128 stands for zero in the data rows.
Here are some points, one per row:
[144 117 115 119 141 132 173 124 144 136 170  80 165 100 122  99 167  94 112  96 134 164 147  72 168 118 144 139 172 105 160 155 125 109 103 184 143 199 128 144 131  96 213 127  63 131 161  87 184 133 144  79  91 115 104 120 115  87 120 131  80 126 112 135]
[ 93  96  77  74 134 135  77 139 134 179 169 111 129 138 135 151 132 123  74 152 201 114 118 144 173 141 137 132  59 132  96 161 166  47 142  66 129 149  89 110 120  84 147  44 118 132 116 108 155 129 138 142 126 116 116 106 133 129 129 121 183 146 164 129]
[130  99 233  74 130 153 134 101 107 126 176 148 137 174 138 176 144 114 111 114 130 155  99 132  85 140 149 137 120 102 139 180 130 199 145 144 127  49  78 152 119 104 148 136 144 157 163 194 111 116 110  81 163 113 121 146  98 154  98 159 122 187 108 164]
[151 102 130 144  95  84  73 102  94  75  48 114 167 122 131 158 138  90  84 111 143  83 113 107 109 113 147 103  84 112  83 184 165 161 102 101 122 199 140 155 176 183 112 128 118  88 142 144 105 129 148  63 119 129 132  80 115 109 143 103 130 140 139 121]
[ 95 109  92 149 124 153 140 160  59 128 150 122 110 130  59  82 142  86  94 112 147 188 193 151 146 139 134 140 146 139 126 154 140 148 108  86 141  76 153 131 129 230 107 111 130 132 158 123 120 131 113 142  53 150 133 110 153 193 154 121 118  89 106 158]
[161 145 150 105 100  90 200 146 163 160 117 132  89 154 120 103 151 127 160 149 151  92  40  88 143 110 157 159 136 125 149 160 133 112 126 116 167 103  80  77 110 224 136 173 165 122 168 130 135  96 132 169 136  85 121 143 174  85 125 143 147 145 146  92]
[ 81 104 117 181 156 135  15 132  93 118 147 132 157 154 153  77 116 148 146 145  55 130 123 138 126  66 106  86 111 159 155 133  87 104 114 115 158 108 155 105  91 172 198 141 101 181 114 148 134 151 139 122  85 109 154 128 110 117 111 109  84 188 172 129]
[117 180  95  86 166 182 135 159 136 101  97 161 166 126 146 130 201 128 158 106  80 105 136 195 141  77 155  98 142 104 125 151 112 113 177 129 115  83 114  57 161  85 164 136 135  89 130 119 105 146 101 122 168 113 131  94 108 123 132 121 136  56  69 139]
[148  86 185 129 114 160  88 100 182 107 169  92 134  99 167 112 145 150 140  92 103 174 100 105 125 165 153  93  99 186 120 114  93 102 113 103 158 140 246 111 122 143 129 131 126  83 133 128 142  79 148 174 156 138 125  73 128 176 130 138 182 117  92 117]
[123 119 100 159 104 149 111 121  97 114 107 131  63  91  93 152 114  73  85 147 160 118  85  82 104 113 100 113 155 168 178 116 144 148 123 138  99  37 136 116  73  57 141 162 111 118  36 119 153  85  96 129 162  94  93 141 114 131 166  84 121 124 102  87]
[137 167 123 111 117 112 144 154 151 160  83 166 165 134 121 122 106 122 100 151 113 125 103 185  93 194  62 136 133 106 128  79 110 103 111 164 146 116 109  96 194 129 135 140 163 104 144  97 159  88 159  89 134 105 116 124  88 195 210 112 107 204 141 163]
[106 167 121 124  66  74 171 109  90 115 161 136 142  77 104 193  66 160 165 152 128 104 134 122  95 131  85 140 180 108 166  91 160 129 140 119 117 116 136 103 149 159 146  98  75 147 168 108  92 136 133 149 158 117 116  82  73 108  38 125 172 114 116 130]
[125 155 101 185 149 205 170 146 121 143 146 144 166 157 151 157 104 121 121 134 146  88  30 163 156 100 121  85 137  87 162 145 158 109 106 154 140 103 164 217 144 148  67 122 133 110 106 134 135 108 169 196 154 152 133 137 128 115 109 144  84 120  99 134]
[ 91 160 191 212 124 172 129 144 188 137 142 132 110 156  84  61 163 174 109 141 152 103 185 136  76 156 136 127  75 111 146 163 193 112 125 152 133 181 148 110 148  97 111 155 119 201  88 155  94 170 124 130 122  90 129 100 138 125 132 106 139 114 106 105]
[166 124 113 102 102 114 111 140 153 131 129 106 108 128 139 131 135 136 168 120  53 111 125  90 168 123 126 118 148 103 126 103 177 206 206 112  96 134  92 174 148 127 124  99 130 205 135  83 126 123 118 209 152 153 141 116 102 153 213 137 124 165 130 139]
[ 92  93 131 138 176 139 126 118 174 109 125 118 156 135 127 115  76  88 144 123 212 115 191  85 136  52 138 152 211 102 120 100 109 117 125 109 126 186 129  81 161 146 113 136 145 100  99 152  99 116  73 136 158 159 105 136 121 169 130 180 131 183 152 115]
[142 202 105 102 114 116 115 123 143 152 181 102 155 106  96 104 102 118 153  63 114 136 101 105 172 164 155 134  92 166  89  78 171 107 158 137 134 128 147 138 154 133 108 145 126 116  48 186  93 132  98  66  67 109 119 181 120 114  98 129 145 116 177 187]
[108  64  94 102  89 171 124 129 236  88 101 156 134  56 109  76 100 161 161 143 133 117 141 182 122 174 105 115 144 125 138 133 122 159 140 143  91  47  97 154 122 123 105 128 129 104 161 139 136 143 151  96 109 175 161 130 160  32 121 134 129 142 138 114]
[ 87 150 149 113 114 118  64  88 147 130 140 146 140 159 127 137  87 133 143 149 124 125 101  67  92 113 134 152 129 122 130  91 132 150 144 155 166 137  84 101  76 110  57  89 169  81 200  83 161 166 115 131 127 118 140 162 122 123 152 107  69  22 117 154]
[106 162  94  73 126  52 101 146 157 147 118 124 108 119 163 143 208  91  91 154 124  97 166 139 105 113 105 121 155 139 171 107 122 146  79  79 128 165 175 182  98  90 118 197 161 121 159 154 130 144 117 134  83 139 139 146 164 137  86 150 165 134 111 175]
[125 140 128 110 159 158 126 136 136 169  48 146  58 111 115 162 133 178  99 109 138 143 116 152 114 153 152  84 183 141 130 102  96 146 208 149 131 168 128 171 109 191 139 117  94 142 162 184 147 137 148 106 134 108 130 158  91 159 115 157 138  83 173  49]
[135 121 110  93 100 128 209 115 177 127  90 114 165 156 141 144  92 157 122 115  85 162 189 153 156 103 119 127  95 174  87 178 121 146  49 138 169 147 110 147  61 128  98 136  84 140  46 122 143 194 117 141 159 126 119 120 145 192  97  78 113 127 127 111]
[163 115 176 129 164 100 106 128  97 132  74  61 125 149 119 167 126 138 144 171 139 181 185 137 166 140 143 142 144 135 100 114 163 119 142 147 146  82 206 117 184  69 127 113 127 111 153 124 130 149 135 173 121 111 124 161 189  68  98  96 103 178 156 129]
[141 156 186 194 144  95 162 100 111 137 120 120 131 109 150 129 155 106 136 144 124 135  82 166 114 173  94 141 122 121 121 152 108  94 195 146  79 158  83 129  27 127 163 104 114  60 117 105  77 158  78 158 117 168 167 123 161 154 143 141 110 158 133 132]
[123  83 222  83 159 145 148 139  43  93  91 170  78  56 154  85 115 154 125 129  93 109 119 106 197 117 119 167  99 136 129  96 144  76 104  99 114 172 114 112 147 106 109 135 154 174  91 139 152 124 142 108 113 187  96 119 139 152  96 121  84  87 116 151]
[162  90  58 200 145  85 117 135 122 142 135 147 130  81  96 154 130 145 164 129 143 129 127 160  91 143 180 179  85 104 104  80  50 162  77 133 119 151  70 146 145 123 153 111 109 156 130 169 132  66 101 179 175  93 148 143 146 112 142 135 118  92  91 187]
[180 132 101 159 129 117 119 133 125  75 157 111 120 201 147 149 177 108 142 127 176 147 113 146 183 151  74 134 108 160 123 102  91 140  97 170  87 143 159  90 135 132 100 112 162 220 135  80 119 118 121  46 148 168 133 149 149 108 113 149 154  92 127  76]
[143 139 110 102 163 115 190 116  64 140 150 172  79 147 107 104 109 136 148 129 105 134 156 120  78 102 162  81  76 110  99 120 119 183  85 135 111 129 134  97 105  81 132 112 164  57 126 104 100 129 197 160 105 144 129 174  52  88 165 145 169 153 140  87]
[137 136 106 159 109 125 133 129  67 141 173 118 127 188 199 140  79 157 112 103 106 125 195  87  76 128 122 177 169 131 110 170  72  67 169  91 121 106 107 189 174 113 111 177 143 127 122  95 143 116 148  81 121 126 137 112 179 103 142 139 157 113 149 105]
Along one direction, these points spread out more than along any other. How many in every 100 of the points above lie lower along it than each point below? Round to a whole number. More than half of the points above lie lower than the first one.
[108  64  94 102  89 171 124 129 236  88 101 156 134  56 109  76 100 161 161 143 133 117 141 182 122 174 105 115 144 125 138 133 122 159 140 143  91  47  97 154 122 123 105 128 129 104 161 139 136 143 151  96 109 175 161 130 160  32 121 134 129 142 138 114] 21
[137 167 123 111 117 112 144 154 151 160  83 166 165 134 121 122 106 122 100 151 113 125 103 185  93 194  62 136 133 106 128  79 110 103 111 164 146 116 109  96 194 129 135 140 163 104 144  97 159  88 159  89 134 105 116 124  88 195 210 112 107 204 141 163] 17
[106 162  94  73 126  52 101 146 157 147 118 124 108 119 163 143 208  91  91 154 124  97 166 139 105 113 105 121 155 139 171 107 122 146  79  79 128 165 175 182  98  90 118 197 161 121 159 154 130 144 117 134  83 139 139 146 164 137  86 150 165 134 111 175] 55
[ 92  93 131 138 176 139 126 118 174 109 125 118 156 135 127 115  76  88 144 123 212 115 191  85 136  52 138 152 211 102 120 100 109 117 125 109 126 186 129  81 161 146 113 136 145 100  99 152  99 116  73 136 158 159 105 136 121 169 130 180 131 183 152 115] 52
[123  83 222  83 159 145 148 139  43  93  91 170  78  56 154  85 115 154 125 129  93 109 119 106 197 117 119 167  99 136 129  96 144  76 104  99 114 172 114 112 147 106 109 135 154 174  91 139 152 124 142 108 113 187  96 119 139 152  96 121  84  87 116 151] 86
[162  90  58 200 145  85 117 135 122 142 135 147 130  81  96 154 130 145 164 129 143 129 127 160  91 143 180 179  85 104 104  80  50 162  77 133 119 151  70 146 145 123 153 111 109 156 130 169 132  66 101 179 175  93 148 143 146 112 142 135 118  92  91 187] 28
[130  99 233  74 130 153 134 101 107 126 176 148 137 174 138 176 144 114 111 114 130 155  99 132  85 140 149 137 120 102 139 180 130 199 145 144 127  49  78 152 119 104 148 136 144 157 163 194 111 116 110  81 163 113 121 146  98 154  98 159 122 187 108 164] 7
[161 145 150 105 100  90 200 146 163 160 117 132  89 154 120 103 151 127 160 149 151  92  40  88 143 110 157 159 136 125 149 160 133 112 126 116 167 103  80  77 110 224 136 173 165 122 168 130 135  96 132 169 136  85 121 143 174  85 125 143 147 145 146  92] 0
[148  86 185 129 114 160  88 100 182 107 169  92 134  99 167 112 145 150 140  92 103 174 100 105 125 165 153  93  99 186 120 114  93 102 113 103 158 140 246 111 122 143 129 131 126  83 133 128 142  79 148 174 156 138 125  73 128 176 130 138 182 117  92 117] 83
[ 95 109  92 149 124 153 140 160  59 128 150 122 110 130  59  82 142  86  94 112 147 188 193 151 146 139 134 140 146 139 126 154 140 148 108  86 141  76 153 131 129 230 107 111 130 132 158 123 120 131 113 142  53 150 133 110 153 193 154 121 118  89 106 158] 69
